Look-ups in named tables: a row name and a column name give one cell, copied from the table.

vomav
         sok  rigo  ritana   gub  niva   nak  kadomu  demam  suku
zol     0.60  0.41    0.50  0.40  0.61  0.37    0.46   0.42  0.35
tes     0.45  0.56    0.44  0.42  0.45  0.40    0.39   0.43  0.30
bagule  0.57  0.16    0.49  0.27  0.70  0.23    0.50   0.41  0.29
geva    0.44  0.44    0.64  0.23  0.22  0.78    0.46   0.27  0.37
fakur   0.30  0.37    0.57  0.38  0.42  0.47    0.42   0.44  0.43

tes, sok => 0.45
zol, nak => 0.37
geva, suku => 0.37
tes, gub => 0.42
fakur, nak => 0.47
fakur, kadomu => 0.42
geva, gub => 0.23
zol, ritana => 0.50
tes, rigo => 0.56
tes, niva => 0.45
fakur, ritana => 0.57
tes, demam => 0.43
bagule, demam => 0.41
bagule, suku => 0.29
zol, niva => 0.61
bagule, ritana => 0.49
geva, demam => 0.27
zol, gub => 0.40
fakur, demam => 0.44
bagule, sok => 0.57

vofi =
,tak,maronu,zazap,levuku,noz,toba
gon,149,81,160,164,67,86
vuz,201,52,171,126,142,169
maz,64,168,126,151,149,188
narore,28,138,148,147,135,123
tulup,84,88,105,193,139,135
biz,155,110,144,106,210,163
suveko,105,155,135,127,52,81

toba of narore: 123
toba of maz: 188
maronu of tulup: 88
tak of narore: 28
levuku of suveko: 127
maronu of maz: 168
toba of suveko: 81
levuku of maz: 151
maronu of biz: 110
tak of suveko: 105
maronu of suveko: 155
noz of maz: 149
toba of vuz: 169
maronu of gon: 81
maronu of vuz: 52
zazap of suveko: 135
zazap of maz: 126
zazap of biz: 144
toba of tulup: 135
levuku of vuz: 126

tib
|  | fefo | vusu | fovu | zin |
|---|---|---|---|---|
| fifiso | 0.7 | 0.7 | 0.6 | 0.5 |
| laz | 0.4 | 0.6 | 0.2 | 0.4 |
| rof | 0.6 | 0.6 | 0.6 | 0.6 |
| nenovok | 0.7 | 0.6 | 0.3 | 0.3 |
| bivur | 0.8 | 0.7 | 0.2 | 0.4 |
| dev | 0.8 | 0.5 | 0.3 | 0.3 |
| rafiv | 0.8 | 0.4 | 0.1 | 0.6 |
| vupumin | 0.6 | 0.6 | 0.6 | 0.6 |
| narifun | 0.9 | 0.6 | 0.6 | 0.4 |

bivur, fefo => 0.8
dev, vusu => 0.5
nenovok, zin => 0.3
vupumin, zin => 0.6
nenovok, fovu => 0.3
dev, zin => 0.3
rafiv, vusu => 0.4
bivur, zin => 0.4
laz, vusu => 0.6
bivur, fovu => 0.2
fifiso, fovu => 0.6
fifiso, fefo => 0.7
vupumin, fovu => 0.6
narifun, vusu => 0.6
rafiv, fovu => 0.1
fifiso, zin => 0.5
laz, fovu => 0.2
rof, zin => 0.6
laz, zin => 0.4
dev, fefo => 0.8

duru:
,defum,tof,surev
buf,166,217,111
tis,219,164,241
gis,121,214,150
nisu,251,131,45
fab,140,155,245
loz,147,112,173
pidelug,124,205,93

tof of buf = 217
defum of gis = 121
surev of buf = 111
tof of loz = 112
surev of loz = 173
tof of nisu = 131
Which row has the largest surev? fab

fid =
	zorutif	dosut	nimedo	guka	rimozam	kud	dakat	toba	denuku
niz	38	32	38	27	43	32	31	38	15
kofiv	9	7	11	25	54	22	91	48	44
dus	29	27	34	27	45	25	58	38	48
zim	40	37	40	32	31	39	42	42	34
fata	21	6	23	30	51	29	76	48	45
zapu	26	87	26	63	11	35	2	47	62
ret	50	31	38	15	45	42	34	43	16
nubegep	22	54	34	37	21	37	31	41	44
vil	24	60	37	40	22	27	19	22	49
tasi	28	47	32	49	21	50	18	40	44
furepus	27	33	25	30	34	23	44	41	38
pufom	62	40	31	20	64	23	39	39	0
sinote	35	45	34	38	57	42	32	34	26

guka of nubegep = 37
nimedo of zim = 40
denuku of nubegep = 44
dakat of niz = 31
dakat of zim = 42
dakat of sinote = 32
denuku of zapu = 62
zorutif of pufom = 62
rimozam of nubegep = 21
zorutif of vil = 24
rimozam of zapu = 11
toba of dus = 38
nimedo of ret = 38
zorutif of zapu = 26
rimozam of vil = 22
kud of fata = 29
denuku of pufom = 0
zorutif of furepus = 27
rimozam of dus = 45

zadi:
          tuz  kurizo  fevumog
rez      0.77    0.81     0.78
nuku     0.73    0.38     0.22
bodu     0.78    0.21     0.43
buv      0.31    0.75     0.63
mebip    0.82    0.74     0.76
derel    0.53    0.47     0.74
kal      0.57    0.75     0.46
nozugim  0.32    0.54     0.44
sivore   0.45    0.61     0.49
mif      0.77    0.44     0.23
mipogug  0.43    0.39     0.84
nezum    0.59    0.35     0.68
nezuv    0.84    0.66     0.27
bovik    0.62    0.64     0.67

What is the tuz of rez in zadi? 0.77
What is the fevumog of sivore in zadi? 0.49
What is the fevumog of kal in zadi? 0.46
What is the kurizo of bovik in zadi? 0.64
What is the tuz of mebip in zadi? 0.82
What is the tuz of derel in zadi? 0.53
What is the tuz of nozugim in zadi? 0.32
What is the kurizo of mebip in zadi? 0.74
What is the tuz of buv in zadi? 0.31
What is the kurizo of mif in zadi? 0.44
What is the kurizo of mipogug in zadi? 0.39
What is the fevumog of nezuv in zadi? 0.27
What is the fevumog of mipogug in zadi? 0.84
What is the fevumog of nuku in zadi? 0.22
What is the fevumog of mebip in zadi? 0.76
Row with the largest tuz: nezuv

vesufaz
fields: kub, vuva, bisod, gul, ren, pogupal, nup, zigutud, ves
kuf: [0.6, 0.1, 0.4, 0.4, 0.3, 0.1, 0.3, 0.8, 0.4]
dafe: [0.5, 0.2, 0.4, 0.3, 0.3, 0.1, 0.3, 0.8, 0.4]
muparet: [0.6, 0.2, 0.4, 0.3, 0.3, 0.1, 0.3, 0.8, 0.5]
seb: [0.6, 0.2, 0.5, 0.3, 0.3, 0.1, 0.3, 0.8, 0.4]
funek: [0.6, 0.2, 0.4, 0.3, 0.3, 0.1, 0.3, 0.7, 0.5]

kuf, bisod: 0.4
seb, bisod: 0.5
dafe, ves: 0.4
seb, ren: 0.3
funek, kub: 0.6
funek, pogupal: 0.1
dafe, gul: 0.3
seb, vuva: 0.2
muparet, bisod: 0.4
seb, gul: 0.3
seb, zigutud: 0.8
muparet, ves: 0.5
funek, bisod: 0.4

solole:
|  | gab | kib | fude | zezok | rav |
|---|---|---|---|---|---|
| kekam | 35.427 | 31.055 | 98.795 | 57.815 | 66.365 |
| muv | 76.753 | 32.484 | 52.922 | 25.578 | 58.952 |
| rezige | 69.860 | 84.660 | 33.613 | 45.395 | 40.767 |
| revano | 32.665 | 79.717 | 47.224 | 42.195 | 45.124 |
| mor | 60.493 | 50.118 | 5.095 | 68.854 | 61.017 |
| fase | 35.623 | 26.883 | 89.533 | 50.439 | 66.926 |
| zan | 58.411 | 92.867 | 41.925 | 41.542 | 39.441 |
| kodirid | 44.187 | 25.802 | 79.872 | 36.734 | 65.480 |
| midaruf | 29.158 | 63.899 | 26.636 | 57.971 | 59.317 |
| ruv | 62.058 | 28.271 | 54.847 | 35.926 | 53.359 |
| tuveto | 67.275 | 69.668 | 71.256 | 76.546 | 39.943 |

rezige, gab => 69.860
rezige, rav => 40.767
rezige, fude => 33.613
kodirid, kib => 25.802
zan, zezok => 41.542
ruv, fude => 54.847
fase, kib => 26.883
ruv, gab => 62.058
kodirid, zezok => 36.734
fase, fude => 89.533
fase, gab => 35.623
kodirid, fude => 79.872
zan, fude => 41.925
rezige, kib => 84.660
tuveto, zezok => 76.546

lemupam
         lelilup   luken     pir  pomivik     mov
mopefo    -0.140  -0.884  -0.647   -0.090  -0.747
lafufe    -0.124  -0.138   0.703    0.014  -0.572
rigek     -0.635  -0.161   0.703    0.342  -0.051
zuvefil   -0.576  -0.912  -0.558    0.000  -0.954
roditur   -0.577  -0.084   0.352    0.113  -0.074
bek       -0.031   0.450  -0.633   -0.101  -0.680

What is the pir of bek in lemupam?
-0.633
What is the luken of bek in lemupam?
0.450
What is the luken of rigek in lemupam?
-0.161
What is the pomivik of zuvefil in lemupam?
0.000
What is the pomivik of bek in lemupam?
-0.101
What is the pomivik of lafufe in lemupam?
0.014
What is the luken of lafufe in lemupam?
-0.138
What is the pomivik of mopefo in lemupam?
-0.090
What is the mov of roditur in lemupam?
-0.074
What is the pir of lafufe in lemupam?
0.703
What is the pomivik of rigek in lemupam?
0.342
What is the lelilup of rigek in lemupam?
-0.635
What is the pir of mopefo in lemupam?
-0.647
What is the luken of mopefo in lemupam?
-0.884
What is the lelilup of zuvefil in lemupam?
-0.576
What is the mov of mopefo in lemupam?
-0.747
What is the mov of lafufe in lemupam?
-0.572
What is the luken of zuvefil in lemupam?
-0.912
What is the pomivik of roditur in lemupam?
0.113

Table romedem
	vukigo	rivir	safimi	dok	volasig	vome	miro	val	kida
nep	0.32	0.86	0.59	0.57	0.88	0.50	0.33	0.30	0.75
nadi	0.31	0.87	0.62	0.58	0.86	0.50	0.31	0.35	0.76
rap	0.90	0.48	0.66	0.62	0.59	0.71	0.92	0.67	0.49
bulabu	0.30	0.88	0.64	0.59	0.86	0.49	0.29	0.38	0.77
gur	0.40	0.78	0.58	0.54	0.91	0.55	0.58	0.23	0.63
bero	0.72	0.59	0.60	0.57	0.78	0.64	0.77	0.36	0.55
mal	0.88	0.46	0.59	0.56	0.66	0.71	0.95	0.41	0.47
bir	0.35	0.71	0.63	0.68	0.60	0.51	0.30	0.72	0.77

rivir of gur is 0.78
miro of rap is 0.92
safimi of bir is 0.63
vukigo of nadi is 0.31
vome of mal is 0.71
safimi of nep is 0.59
vukigo of rap is 0.90
vukigo of bulabu is 0.30
volasig of gur is 0.91
rivir of bulabu is 0.88
safimi of mal is 0.59
kida of nep is 0.75
dok of bir is 0.68
kida of rap is 0.49
dok of nadi is 0.58

